In the data rows, 128 means zero.
Some points, each followed by its number:
[104 114 191 178  98 122 134 119 118 154 143 144 119 119 159  89] 0
[102  89 110  88 111 143 177 111 107 139 111 113 143 143 161  90] 1
[ 95 103  94  88 154 141 165 123 122 124 108 110 155 155 157  65] 2
[123 114 128 128 106 106 143 143 143 122 121 121 151 151 123 154] 3
[127  65 102   6 150 126 117 214 216 130 104 102 209 210 106  85] 4
[135 102 135 114 110 117 151 157 156 134 127 128 144 144 127 145] 5
[158 124 146 147  71 146 171 100  98 129 139 139 127 126 168 105] 6
[ 98  79  87  89 130 129 176 108 107 128 111 111 149 149 160  75] 7
[166  57  98 173 142 150 115 176 174 159 111 112  76  74  99  98] 8
[ 96 153 119 146  91 173  66 126 125  79 105 106 102 102 109 141] 9
[173 102 121 181  52 122  84 108 107  75 131 131 123 122 110  88] 10
[136 104 139  99 139 154 107 174 174  96  98  98 141 141  91 151] 11
[108 105 166  84 125 167 121 154 155 157  69  68 177 176 106 104] 12
[147 174 169 116 146 175 161  83  85 105 123 125  80  76  74 114] 13
[104  88  94  81 100 137  88 202 203 117 107 107 150 151 125 137] 14
[119 174 151 139 117 138 119 118 119 101 121 121  92  94 109 138] 15
[167 163 176 110 117 175 112 128 128 149  82  81 123 123 145 157] 16
[154 117 137 108 109 112 143 165 165 133 117 117 133 132 139 134] 17
[138 190 158 126 132 162 177  80  81  94 119 118  67  69  75 119] 18
[158 108 161  98 154 167 101 143 145 103  91  93 137 138  82 166] 19
[160  90 113 145 153 107 110 176 173 167 102 104  75  76 144 130] 20
[ 98 108 161 135 119 109 155 138 138 155 148 148 125 127 117  90] 21
[146 124 123 151 144  89 117 159 161 162 165 163 125 125 134 143] 22
[ 93 200 184 159 172 164 121  80  80  89  92  93  73  73  97 135] 23
[179 115 154 128 169 156 122 151 147 151 108 108  77  80  87 107] 24
[ 86 164 102 140 136  99 142 111 113 139 174 173 169 169 197 141] 25
[129 137 137 161 112 132  67 139 139  73 115 113 113 116 123 135] 26
[124 176 178 194 140 138 126 128 131 112 178 176  96  96 142 139] 27
[ 83 179  85 159 134  79 120 128 126 170 207 205 158 160 185 132] 28
[132 143 148 167 126 137  61 140 135  63 119 118 103 101 118 142] 29
[101 117 156 154 123 109 118 168 165 122 129 129 128 128 110 117] 30
[147  88  95  87 160 127 121 122 119 165 113 113 110 108 152  56] 31
[138 129 119 123 114  98 142 138 137 128 109 107 135 137 127 149] 32
[103 122 149 136 109  94 197  82  83 184 148 146 155 157 173 106] 33
[161  98 104 148 127 117 130 101 103 154 140 141  86  84 146 155] 34
[ 96 111 100 111 134  99 166 123 124 137 139 137 126 122 107  91] 35
[ 48 170 110 151 110  81 143 125 124 172 180 182 173 174 179 125] 36
[168 114 137 144  69 110  71 123 122  78 166 168  92  89 133  88] 37
[148  99 167 117 170 139 138 119 119 160  94  93 137 139 154 153] 38
[109 131 106 151  87 115  94 112 110  96 129 132 123 124 126 107] 39
[182 152 135 129 145 161 112 137 135 121  80  79 139 139  89 166] 40
[174 116 153  45 146 155 100 213 215 116  74  71 158 159 150 127] 41
[137 115 134 102 100 108 153 152 150 140 133 134 132 135 139 136] 42
[183 108 103 186  52 137  89 119 119  65 126 127 108 109 122  95] 43
[132  89 138  80 167 169 104 174 173 113  93  91 165 164  87 129] 44
[127 206 162 147 157 147 130  83  81  84 108 108  54  56 107 137] 45
[161  91 132 154 166 138 116 167 167 171 107 109  89  91 115  95] 46
[104 109 131  67 149 158 165 111 110 153  82  81 159 160 135 101] 47
[113 126 194 144 104 125 147 143 142 152 138 140 120 122 131  94] 48
[ 98 146 106 128 136  88 128 134 135 164 172 171 135 134  81 101] 49
[156  86 102 158 162 116 131 156 158 171  98  99  99  98 132  91] 50
[108 140 156 154 111 120  86 162 162  78 116 115 126 125 143 145] 51
[143 110 127 122 124  99 136 133 133 112 123 121 134 133 140 168] 52
[ 99 193 134 180 171 167  54 169 169  14 158 162  88  85 131 106] 53
[134 195 150 146 172 153 120  82  81  85 116 119  58  59 110 148] 54
[154 183 180 126 122 185 133 107 106 174  69  69 124 125 159 167] 55
[106 103 147  99 128 187 116 131 133 153  76  74 178 179 101 111] 56
[142 101 123  87 138 124 125 171 172 119 111 110 150 149 124 142] 57
[108 120  72 164 155  85 137 142 144 146 156 155 132 130 129 176] 58
[132 109 147  79 148 176 121 133 131 149  65  61 164 166  96 127] 59
[ 90 174  82 148 121  86 123 122 123 171 207 205 152 151 185 129] 60
[ 68  86 169 191 196 102 135 105 104 174 156 155 159 160 142 183] 61
[149 108 135 124 140 134 109 158 158 111  87  85 156 155  79 155] 62
[136  91 127  99 142 136 126 183 183 119 117 119 152 152 109 151] 63
[111 129 136  43 101 189 118 143 142 143  68  68 152 151 135 119] 64
[170 105 136 171  49 131  68 117 116  63 144 144  93  92 118  82] 65
[145 140 109 128 129 104 141 110 113 117 116 117 137 137 129 156] 66
[115 142 192 148  94 137 120 146 146 143 139 139 116 115 145 113] 67
[174 194 164 131 115 210 155  89  89 142 106 105 136 135 147 146] 68
[146 169 159 120 139 170 156 110 110 113 121 122  81  79  57 113] 69
[152 116 151  80 175 176 120 141 142 144  54  54 161 161  95 130] 70
[139 149 153  90 112 109 139  96  99 165 162 163 135 132 150 143] 71
[136 173 149 184 134 161  46 124 124  41 123 120  69  71 115 136] 72
[117  88 144 112 165 124 143 214 215 131 104 102 149 150 120 173] 73
[111 103 112  71 152 148 168 115 113 139  91  90 151 150 140  95] 74
[144  94  94  60 166 200  64 197 197  94  58  55 167 167 120 103] 75
[113 125  94  99 128 118 170 139 139 116 126 127 175 174 166 104] 76
[165 130 125 131 110 103 133 102 101 115 121 120 146 141 143 160] 77
[128  75 113 140 148 117 107 125 126 159 124 122  87  88 143 129] 78
[113 174 115 130 148 141  60 148 146  92 159 159  94  92 133 148] 79
[120 128 190 143 100 122 127 154 153 150 134 136 109 111 134 101] 80
[110 120 190 140 111 131 154 153 155 149 134 131 132 132 122  90] 81
[133  97 131 120 129 145 106 162 163  99 113 114 124 125  92 154] 82
[121 136 170 137  69 133 153 142 142 172 139 140 127 128 150  79] 83
[166 193 116 184  54 136  60 158 158  76 106 105 107 107 124  92] 84
[151 119 136 121 109 112 154 144 145 127 116 115 134 135 140 138] 85
[141  96 135  72 167 187  89 174 176 114  87  86 172 169  86 121] 86
[ 83 146 122 176 136 115 149  66  65 150 177 174 175 173 191 201] 87
[162  53 108 125 139  82  95 129 132 185 140 141  74  75 136 122] 88
[101 140 121 137 134  94 137 144 143 154 157 158 129 128  73  99] 89
[102 107 101  56 138 133 178 107 108 143 125 124 145 145 121  74] 90
[105 128 179 175 105 109  93 160 162  92 121 122 124 125 115 130] 91
[136 131 122 119 116 105 138 141 141 124 119 118 132 134 125 164] 92
[104 155  74 139 150 100 146  99  99 127 166 166 176 175 184 128] 93
[155 119 129 111 112 116 149 158 160 117 127 126 133 134 135 140] 94
[133  92 142  72 175 193  84 173 173 124  76  77 179 180 112 105] 95
[166 136 155 116 152 214 145  71  68 119 128 128  53  51  95 119] 96
[115  85 134  91 136 162  95 178 173 115  82  82 155 156 104 121] 97
[133 116 146 109 115  89 112 136 136 126 110 110 106 104  86 136] 98
[109 136 137 153  81 111 170  98  98 171 149 151 167 165 210 177] 99
[ 99 137 104 141 144 110 145  75  74 142 149 149 163 167 161 199] 100
[115 137 155 137  88  69 138  99  96 126 107 110 138 139 101 151] 101
[157 177 159  85 144 149 148  79  81 139  85  87 128 125 162 162] 102
[167 205 156 116 127 200 191  75  76 124 117 117 115 114 134 110] 103
[ 82 128  78 128 155  81 161  94  94 144 128 127 188 188 168 106] 104
[156  85 131 148 160 117 128 188 188 179  89  91  97  97 120  90] 105
[159 136 152 109 119 152 105 137 136 122  95  95 121 122 103 165] 106
[ 65 144 132 168 145  96 158  92  95 140 146 143 161 160 164 192] 107
[159 115 120 168  81 120 101 125 125  85 122 124 128 127 126  93] 108
[ 92 112  65  81 140 110 163 124 125 123 105 104 133 133 132  97] 109
[158  93 117 141 159 128 127 207 206 162  99  98 107 108 104  88] 110
[143 104 127  93 140 121 135 168 165 132 125 125 145 146 125 146] 111
[145 182 158 117 123 191 174  58  56  97 115 117 109 109 108 105] 112
[167 123 120 169  80 118 106 115 115  96 129 129 129 130 124  98] 113
[ 92 168  82 142 154  82 136 108 108 147 185 185 174 172 193 134] 114
[ 64 124 142 159 142  71 129 131 131 173 189 192 137 136 125 160] 115
[119 161 150 147 102 134 107 154 154 128 122 122 123 123 133 122] 116
[171  95 151 137 178 148 120 165 166 162 110 110  75  75  98  93] 117
[116  70 219  46 133 214  97 175 174  56  54  57 163 165 115 121] 118
[169 116 129 172  87 122  98 100 102  93 130 130 126 125 131 105] 119
[121 167  94 140 142 124 143 103 104 134 177 173 161 160 182 132] 120
[105 174  85 150 126  89 110 126 126 170 211 211 146 145 187 131] 121
[139 166 143 117 127 179 164  81  80 130 131 131 156 156 146 118] 122
[ 50 130 116 164 132 107 140 109 112 170 151 150 122 123 153 225] 123
[168  77 148 144 151 154 117 155 152 171  98  98  86  88 111 109] 124
[144  95 137  81 159 136 113 180 184 110 109 110 159 157 107 147] 125
[152 124 133 115 108 100 161 154 156 127 127 128 125 124 142 138] 126
[126 155 153 179 130 145  42 152 152  63 123 120  92  91 126 149] 127
[132 148 117 136  74 131  98 148 149  85 150 151 107 106 146  78] 128
[123 152 102 156  93 105 102 130 127 138 197 194 116 114 163 113] 129
[ 64 145 120 118 148  80 130 106 109 149 164 163 125 124 107 116] 130
[135 138 122 121 127 103 125 128 128 121 103 103 156 154 128 162] 131
[104 127 172 130 126 104 142 140 142 145 139 138 134 134  93  97] 132
[159 115 114 100 181 191 113 162 163 122  80  81 162 165  94 109] 133
[170 158  87 154  85 134 144  98  96 124 159 159  84  86 170 168] 134
[112 108 179  84  83 178 152 137 138 191  95  94 179 176 146  56] 135
[103 103 121  86 160 150 163 113 114 147  79  78 155 153 135 118] 136
[158 136 100 138  78  99  66 100  99 103 113 114 122 121 137 138] 137
[147 134 112 168  66 122  86 124 123 111 189 188 104 105 147  99] 138
[176 108 153 132 178 157 121 157 159 142 123 123  81  82  67  99] 139
[167 138 156 124 152 192 144 109 110 109 130 129  76  80  46 105] 140
[112 100 119 125 153  92 134 170 169 168 183 181 133 133  81 127] 141
[146 111 133  92 133 125 129 164 164 142 122 120 146 145 132 149] 142
[159 128 160 118 172 175 120 127 127 133 101  97  55  54  36  92] 143
[114 102  66  87 130 126 178 114 112 109 120 118 148 144 159  93] 144
[ 92 135 114 168  66 113 135 122 119 159 170 170 131 128 176  99] 145
[148  76 158 114 158 171 123 123 124 125  59  60 136 132  97 112] 146
[168 107 135 174  41 132  81 114 116  69 140 142  94  96 119  81] 147
[ 95 112 161 102  80 143  97 132 134  86 122 121 122 121 165  95] 148
Which two points above are nearest to each new point? Their numbers follow each, smallest number first.
[126 162 118 120 143 161 166  86  84 124 145 145 167 168 162 118] 120 122
[124 166  97 142 143 121 135 109 107 143 179 179 154 152 179 140] 25 120
[151  78  44 179 130 100  80 132 132 187 123 126 143 145 139 147] 58 78
[183 163 180 120 173 195 145 132 131 105 119 121  83  85  40  91] 69 140
[137 116 144 102  88 113 155 143 143 143 141 143 140 142 133 133] 5 42
[149  80 119 119 127 107 102  90  91 141 135 138  87  91 137 188] 34 78
[145 187 165 115 141 188 138 103 104 155 107 107 142 141 153 144] 55 68
[235  97  75 147 141 126 192  79  80 152 136 135  79  79 125 143] 34 134
[130 173 139 101 144 169 184 111 113 159 128 130 156 156 140 134] 68 122
[139 106  96 144 147 129 113 201 201 156  95  94 103 104 107  94] 105 110
[106  95  64  93 122 103 175 121 123 100  88  87 139 140 127 107] 109 144
[137 126 139 146 107 105  82 128 127  82 112 113 130 131 136 137] 26 51
[121 139 179 142  72 127 146 159 158 176 140 143 122 121 152  79] 48 83
[107 125 123 163  66 110 150 123 124 148 159 157 122 125 171 107] 83 145
[166  73 113 149 180 129 163 152 150 146 109 107 100 101 125 114] 46 50
[142 145  57 145  79 103 186  94  94 165 170 169 171 174 207 185] 99 120
[110  97  60  90 116  94 160  83  81  81 120 123 173 175 152 111] 7 144
[103  97 131  83 124 151 169 122 124 141 109 111 136 138 161  85] 1 74
[ 65 122  87 126 168  91 153  92  90 115 135 136 188 186 179  95] 93 104
[ 83 127  84 115 154 102 162 104 101 110 133 135 161 161 161  98] 104 144
[ 84 126 106 147 149  89 121 140 142 165 177 179 133 131 100 125] 49 89
[140 113 147 106  95 109 150 145 146 148 137 135 142 144 134 138] 5 42
[ 75  91 150 162  84 102 134 116 113 170 178 177 133 134 162 248] 115 123
[106  93  65  93 163 114 162 101 102  95 139 137 154 156 178 106] 7 144
[126 155 111 127 159 147 166  87  90 124 161 163 170 167 165 116] 93 120
[140  85  93 109 135 128 104  95  95 150 136 136  85  86 134 174] 34 78
[142 104  92 118 127 112 116  79  80 141 151 150  90  90 141 194] 34 134
[159 116 144 125 156 145 122 197 199 144  96  98 121 121  97  71] 105 110
[141  93 135  83 163 138 110 189 188 101 105 106 158 156 114 137] 63 125
[108 109  91  69 159 131 152 127 128 123 131 129 153 154 174  77] 2 144
[146 185 186 126 110 211 159  97  96 151  93  93 141 142 121 165] 55 68
[ 63 122 124 166 139  87 127 122 121 168 178 178 144 144 143 176] 115 123
[147  85  94 120 127 118 101  99 102 152 141 139  72  73 140 177] 34 78
[170 179 141 167  43 103  67 149 148  79 103 106 129 126 132 124] 26 84
[ 85 142  68 137 134  89 150 105 106 120 167 166 161 164 169 110] 25 93
[133 121 133 108 132 107 144 129 126 166 143 142 136 135 130 134] 5 42
[ 66 121 168 172 140 105 135 103 101 152 154 155 160 161 167 190] 61 107
[118 163  85 176  77 105 108 119 120 163 196 194 109 108 170 142] 129 145
[ 70 126 126 162 141  92 147 100  99 147 162 162 167 165 182 215] 87 107
[ 98 119 142 122 135 115 166 130 129 156 140 141 128 127 110  86] 21 35
[ 59 131 132 160 141  90 138  96  97 148 152 151 164 162 182 223] 100 107
[135 117  88 119 129 117 127  72  72 139 147 146 109 107 153 198] 34 100
[131 125 171 140  65 122 144 142 141 174 138 138 144 145 160  91] 48 83
[134 109 153  84 143 177 116 135 137 134  67  67 160 159 102 128] 59 70
[ 73 151 105 159 155  69 102 140 138 190 204 206 128 127 137 142] 28 115
[111 119 140 127 129 114 159 126 125 146 145 145 118 118 110  92] 21 35
[122 158 214 210 155 132  61 173 172  76 129 129  83  83 151 163] 29 127
[130 181 109 147 160 128 166 117 119 143 178 176 158 160 176 131] 25 120
[104 155  81 127 163 103 140  84  86 140 174 174 151 150 143 196] 100 120
[131 131 147 162 104 119  83 141 141  81 106 106 121 121 130 136] 26 51
[105 107 122  70 149 146 169 115 114 136  88  90 150 150 142  97] 47 74
[106 134 112 134 124  97 131 155 156 159 154 155 132 131  84  94] 49 89
[113 129 113 138 123  99 126 134 131 142  98  98 123 126 127 147] 32 92
[177 124 156 128 149 184 121 147 146 147 113 112  80  80  81 107] 24 139
[117 129  71 139 184 111 162  98  97 114 149 149 170 168 191 116] 93 104
[131 159 107 147 109 123 103 109 108 121 175 176 102 103 158 114] 129 138
[151 138 114 135 123 102 134 116 118 108 111 110 137 135 129 151] 66 77
[ 65 111 133 172 142  86 121 122 124 168 174 176 138 140 143 182] 115 123
[143 170 146 171 130 159  54 121 122  50 123 124  69  69 115 143] 72 127
[127 167 140 119 153 178 147  86  88 128 137 137 175 175 159 104] 120 122
[179 197 161 117 120 214 161  75  74 140 118 121 147 147 134 147] 68 103
[133  99 130 112 133 133 116 159 159 106 111 112 131 132 100 160] 11 82
[139  95  94 115 127 115  99  95  93 145 148 147  71  72 148 186] 34 78
[101  58 139 155 117  89 117 114 113 165 132 132  82  83 177 125] 78 88
[144  89 144 167 110 110 162 141 143 111 128 126 164 165  90 166] 3 5
[118 141 124 137 113 111 102 125 124 101 101 102 144 143 133 133] 32 131
[150 111 134 123 146 137 124 215 214 150  91  93 117 117 105  80] 105 110
[ 75 126 118 159 137  90 127 135 134 171 181 181 136 135 119 142] 49 115
[117 166 161 176 130 151  31 151 153  57 122 121  92  95 119 147] 29 127
[118  87  78  77  66  87 157 143 146 132 119 120 197 196 182 109] 76 144
[126 173  99 140 122 115 121 111 109 139 188 188 121 119 164 135] 120 129
[ 83 133 124 163 131  91 128 129 128 155 165 165 151 152 114 144] 49 115
[ 61 123 134 162 142  90 142 105 102 147 163 163 158 158 172 206] 107 123
[ 84 114 129  84 172 154 157 143 141 142  65  64 147 147 145 131] 47 136
[ 49 168  98 152 102  86 143 131 134 182 192 193 161 159 173 127] 36 60
[ 92 114  54  83 134 115 169 128 127 118 117 115 135 134 137 112] 109 144
[131 141 134 152  79 120 121 173 175 175 145 146 149 149 162 104] 83 116
[124 164 110 145 128 113 110 113 113 133 180 179 122 123 169 126] 120 129
[192 184 169 130 133 216 168  85  87 173  86  86 131 129 148 170] 55 68
[ 98 112  73  94 146 111 169 126 126 129 115 116 130 130 123  98] 35 109
[147 123 133 101 114 113 154 141 140 152 135 135 139 136 134 134] 42 85
[108 129 133 137 133  93 133 164 164 164 152 151 127 125  91 103] 89 132
[177  86  92 128 110 131  62  94  94 128 139 139  79  79 108 151] 34 137
[101 150  90 144 174  98 147 101 101 120 165 166 169 170 174 106] 93 120
[100 138 100 133 148  90 127 138 139 165 174 173 128 127  92 109] 49 89
[168 102 180 155  84 116 192  83  82  85 165 163  97  96 164 160] 6 134
[ 97 135  55 144 154  64 108 116 116 129 207 204 179 180 206 115] 28 114
[152 148 147  94 128 160 121 122 121 151  61  62 133 133 132 133] 16 59
[ 72 118 136 172 142 108 145 100 101 150 155 155 157 158 170 218] 107 123
[117 117 107 106 124 111 158 118 117 140 124 125 121 120 114  91] 35 109
[127 137 171 137  76 123  71 125 126  65 155 155  59  58 126 118] 37 65
[126 182 158 125 158 166 164 120 119  81 104 105  90  91  56 131] 13 69
[ 88 109 109 111 139 112 139 126 126 139 157 157 126 124 122  68] 21 35
[ 73 145  82 132 155  86 146  94  96 129 154 155 165 162 179 119] 25 93
[103 128 163 158 112 112 120 170 173 116 113 114 119 121 112 127] 30 91
[100 130 107 131 137  95 137 140 140 149 153 156 121 122  79  94] 49 89
[169 106 106 140 133 130 141  85  87 154 141 139  87  88 147 158] 34 134
[159  84  96 147 133 111 113 108 105 159 129 131  90  91 141 150] 34 78
[ 48 158  79 141 131  51 180 156 156 182 140 137 169 169 216 121] 25 36
[138 110 136 108  92 111 158 148 147 135 130 131 133 132 135 142] 5 42
[128 115 131 144 110 108 174 135 135 128 123 123 147 149 127 154] 3 85
[193  95 136 138 128 152 169  69  71 156 149 147  85  86 150 165] 34 134
[111 166 151 145 106 136 109 135 137 112 120 120 104 101 116 137] 15 116
[151  78  96 133 150 120  99 128 130 161 126 127  82  83 141 154] 34 78
[144 166 171 102 124 160 124 117 119 134  75  71 105 102 152 147] 16 55
[126 106 138 127 113 113 148 166 166 147 131 133 145 145 113 140] 5 42
[146 144 114 160  91 125  93 114 113 100 171 170  97  98 152 111] 37 138
[117 101 131 118 122 180  87 188 186 135  87  88 117 117 118  68] 97 110
[101 118 149 124 127 112 161 124 125 151 143 144 126 124 107  94] 21 132
[181 143 165 128 165 188 137 126 126 124 116 118  72  70  61 117] 140 143
[123 121 161  80 154 172 133 122 121 140  57  60 156 154 109 127] 59 70
[175 188 176 130  96 213 139  96  95 159 108 108 131 129 155 159] 55 68
[105  90 125  81 104 141 175 119 121 144  95  99 150 153 148 113] 1 74
[ 94 130 114 142 142 100 119 136 138 174 141 142 104 103 105 107] 49 89
[133 109 137 135 204  51 141 112 112 149  97  93 154 155 147  99] 38 104
[147  77 116 138 169 116 103 128 128 166 111 109  85  82 138 136] 20 78
[ 70 119 112 173 133  87 119 131 130 167 184 187 133 133 117 165] 58 115
[ 87  96 112 138 178  64 100 123 125 159 191 191 121 119 176 175] 58 115
[ 58  99 123 155 135  82 136 143 146 185 166 162 144 143 127 193] 115 123
[184 119 123 119  59 140 204  77  76 149 171 174 146 145 170 155] 6 71
[ 49 137 136 161 127  96 125 129 129 176 183 185 129 129 148 172] 115 123
[134 191 158 120 108 159 158  79  80  85 116 118  64  62  71 129] 13 18
[148 103 108 125 149 114 108  80  82 140 156 154  56  54 112 191] 34 78
[ 90 131  92 142  68  97 119 110 109 160 178 177 139 137 156 108] 129 145
[104 114 156 139 122 111 123 168 168 128 132 130 130 129 100 115] 30 132
[153 136 145  99 135 112 147 108 107  77 119 118 123 123  96 142] 66 77
[163  53  78 151 163 113 102 139 140 156 101 104  95  93 152  92] 50 78
[122 185 101 107  67  98 128 125 126 111  94  95  89  90 108 153] 15 98
[102 124 121 154 127 100 130 189 189 158 121 118 122 120  63 112] 30 89
[147 115 158 110 119 156 112 147 147 115  96  96 115 117 101 168] 19 106
[145 116  82 120 120 115 140  75  76 139 150 149 115 115 154 195] 34 100
[ 90 129 102 151 148  85 127 140 141 172 174 174 131 130 103 122] 49 89
[104 120 105 158 148 123 149  83  82 136 130 128 165 163 173 200] 100 107
[116 106 122  61 158 137 171 113 116 143 100 103 150 150 154  96] 47 74
[ 96 139 120 117 174  90 131 133 133 159 191 193 132 130  88  98] 49 89
[109 122 174 132 132 108 136 150 151 143 145 144 125 127 102  93] 21 132
[106 127 193 148 110 126 148 140 141 148 148 149 115 115 132  89] 48 80
[ 73 131  77 119 160  98 160  98  98 114 136 135 162 163 173 110] 93 104
[101 115 174 166 167 161 157 175 175 177  94  91 140 138 174  70] 81 105
[104 121 173 142  57 138 159 139 140 173 165 162 105 106 156  68] 48 83
[ 80 120  54  93 174 113 172  80  78 113 174 172 155 155 196  90] 93 104
[ 62 154 145 168  80  95 131 115 115 175 195 197 124 124 171 115] 129 145
[153 124  84 120  93  90 109 101 101 119 163 160 113 115 170 212] 77 134
[156 107 126  76 128 110 145 132 133 141 149 151 126 128 132 136] 42 94
[129 186 163 167 153 172  56 159 159  71 127 127  79  79 127 161] 72 127
[ 93 140 121 137 143 106 140 160 161 145 151 148 128 127  90  99] 49 89
[113 111  77 133 129 121 139  46  45 144 145 141 144 143 162 203] 87 100
[138 188 139 131 134 163 141 119 119 121  98 101  80  82  58 118] 13 69
[140  84 142  86 173 163 106 181 182 102  96  95 157 155  87 119] 44 86
[107 104 138  90 136 185 125 128 129 158  77  77 167 169 112 108] 56 59
[ 62 147 134 148 145  93 155  86  87 136 150 151 168 169 169 197] 100 107
[132 132 203  88 138 125 123 170 169 145 149 145 137 137  81 139] 132 142
[103 113  83 101 134 104 168 123 122 131 129 130 123 122 109  93] 35 109
[124 115 162  72 146 172 141 121 118 141  65  63 155 157 110 124] 59 70
[104 120 173 135 117 117 158 135 135 156 143 145 125 124 119  85] 21 48
[140 112 140  81 137 184 110 140 141 130  74  74 154 152  98 127] 59 70
[147 102 114 108 146 155 112 178 178  97  97  98 143 141  91 134] 11 82
[131 110 132 109 117 111 155 136 135 165 145 146 140 139 135 137] 5 42
[161 189 183 134 128 184 126 107 108 144 138 141  89  87  50 122] 69 140
[ 50 139 133 172  93  90 150 130 130 174 150 152 188 190 183 144] 36 99
[ 44 192 150 160  70  86 211 133 130 176 184 183 191 191 205 114] 25 36
[162 122 152  90 112 124 136 160 164 129 120 118 126 126 145 127] 17 94
[123 198 171 126 133 138 159  73  76 100 105 106  73  73  78 133] 18 45
[174 166 149 137 190 178 126 165 167 144 150 149  89  84  79 105] 24 139
[119 110 155  78 145 171 145 125 124 156  64  63 162 162 113 125] 56 59
[ 85 132  98 151 151  81 129 135 134 167 175 175 130 131  98 119] 49 89
[106 140 100 152 138 110 126 177 180 149 141 141 125 124  81 110] 30 89
[114 111 131  58 161 180 101 106 107 145  57  56 182 182  90 153] 59 70
[101 135  72 122 141 100 153  88  89 129 158 157 167 164 189 117] 93 120
[140 187 130 114 161 194 166  89  88 136 124 124 156 157 155 128] 68 122
[154 122 148 111 122 139 101 132 132 107  98  98 115 114  94 147] 98 106
[ 97 108 144 142 124 102 143 139 140 154 139 138 108 110  97  83] 21 132
[127 112 140 123 107 107 149 167 166 140 125 123 141 143 116 151] 3 5
[204 104 109 161 108 129 183  60  61 143 136 138  75  72 132 165] 34 134
[130 146 151 117  59 125 144 149 147 179 126 127 133 136 140  87] 48 83
[104 140 205 147  92 138  93 129 128 136 162 163 108 109 140 110] 67 80
[127  89  78 146 117 127 130  55  56 126 134 135 133 134 161 206] 77 100
[ 67 121 135 167 144  94 144  98  98 147 152 153 159 158 172 207] 100 107
[138  89 143  79 166 152 107 187 187 107 106 106 163 159 107 144] 44 125
[170 133 170 110 121 166 136 100  99 147  83  82 133 135 116 136] 16 106
[131 169 102 149 119 113 109 110 111 126 175 174 121 123 165 128] 120 129
[143 131 124 141 116  98 141 138 140 127  98 100 136 138 125 145] 32 92
[121 135 103 125 137 118 159  74  74 146 145 143 154 155 172 194] 100 107
[179 112 158 131 172 170 118 141 143 148 109 106  80  82  81 113] 24 139
[156 118 115 149  93 116 102 137 140  78 117 116 113 114 121 121] 108 113
[128 180  91 146 156 115 126 107 106 150 185 186 148 148 176 134] 114 120
[ 98 144 121 138 187  74 123 143 141 163 172 170 166 167 106 112] 49 89
[186 102 110 148 123 131 157  81  82 154 138 136  90  91 146 135] 34 134
[154 145 111 137 123 105 126 116 115 113 113 113 135 136 128 146] 66 77
[ 98 134  94 150 144  90 124 140 140 165 171 169 139 137  95 122] 49 89
[113 137 108 135 130 114 156  72  71 137 151 149 158 159 173 189] 87 100
[168 209 175 106 107 198 148  72  72 130 133 132 132 130 121 159] 68 103
[149 160 127 117 177 153 156 111 114 122 111 111  74  72  53 106] 69 140
[ 83 125  87 118 167 109 161 103 102 117 163 165 172 172 194 125] 25 93
[ 96 124 161 155 118 112 130 148 151 121 128 129 127 127 107 152] 30 91
[103 119 149 147 118 104 128 163 164 141 131 132 125 123  96 112] 30 132
[152 111 126 135 161 131 136 220 221 157  98  98 109 110 102 107] 105 110
[141 107  91 114 122 116 115  84  86 141 152 152  85  86 152 193] 34 134
[116 149 152 139  88 139 107 148 146 125 128 129 121 122 130 118] 67 116
[139 145 143 125  64 131 129 159 160 171 114 113 147 149 135 100] 83 116
[ 76 124 170  99  82 133 138 158 157 136 124 125 133 131  43  76] 81 132
[119 163 114 129 145 158 168  95  94 127 129 127 164 165 157 109] 120 122
[103 115 105  59 142 134 174 114 111 136  93  94 151 152 141  85] 47 74
[161  89 110 147 134 132  99 120 123 142 108 108  79  78 127 141] 34 78
[ 43 160 143 164 121  73 128 102 103 153 201 203 190 192 166 115] 25 36
[133 116 154  82 144 183 124 135 136 144  61  65 161 161 104 128] 59 70
[164 142 158 128 153 184 136 132 130 135 127 128  82  82  51  94] 69 140
[152  86 157  95  86 111 153 161 160 139 126 127 160 159 133 167] 5 42
[149 112 139  87  98 109 147 148 149 135 138 137 134 139 142 137] 42 94
[125 194 156 162 156 160  56 131 134  70 116 117  66  71 118 145] 72 127
[173 131 166 133 141 184 147 126 126 129 125 123  75  73  58 121] 69 140
[102 108 120 113 137 115 158 126 124 139 137 136 121 119  99  83] 21 35
[ 89 113  61  79 144 109 164 125 122 120 114 117 134 135 136 102] 109 144
[103 118 157 128 130 117 159 126 125 146 152 150 123 120 114  93] 21 132
[114 100  92 118 118 118 102 104 103 138 119 119  46  48 147 198] 34 78
[ 76 126 124 153 144  99 144 100 102 139 142 145 164 163 184 213] 100 107
[ 97 172  76 146 146  86 135 117 115 155 186 186 171 172 190 145] 25 114
[156 108 138  82  80 115 158 121 122 141 145 145 126 124 141 137] 42 126
[136 185 179 118 142 222 148  39  37 131 130 132 110 112  85 174] 13 112
[150  76  98 131 148 120 101 120 122 157 132 135  74  77 144 151] 34 78
[108 124 125 145 147 125 149  76  78 162 138 140 171 171 170 192] 100 107
[ 72 128 136 159 133  98 149  91  94 149 150 149 167 167 175 212] 100 107
[163 101  75  92 136 110 106  59  60 158 119 117  70  70 140 152] 34 78
[132 146 132 109  77 130 128 143 146 175 126 123 150 152 135  88] 42 83
[136 110  86 111 121 117 114  70  70 137 159 158  94  96 152 196] 34 134
[183 211 182  98 130 180 193  18  19  83 120 123  73  73 112  92] 103 112
[ 83 159  66 131 133 121 152  92  94 126 163 163 173 176 175 107] 93 120
[154  96 141 119 107 174 108 194 193 168  99  99 148 151  88 104] 63 97
[125 126  78 117 141 110 144  53  58 144 153 154 132 132 160 204] 87 100
[168 178 166 116 119 181 125 123 122 154  80  83 118 118 144 164] 16 55
[113 124  85 134 115 136 151  79  77 155 142 140 146 146 146 200] 100 107
[ 43 142 120 143 132  65 140  88  85 129 166 164 170 172 160 212] 100 107
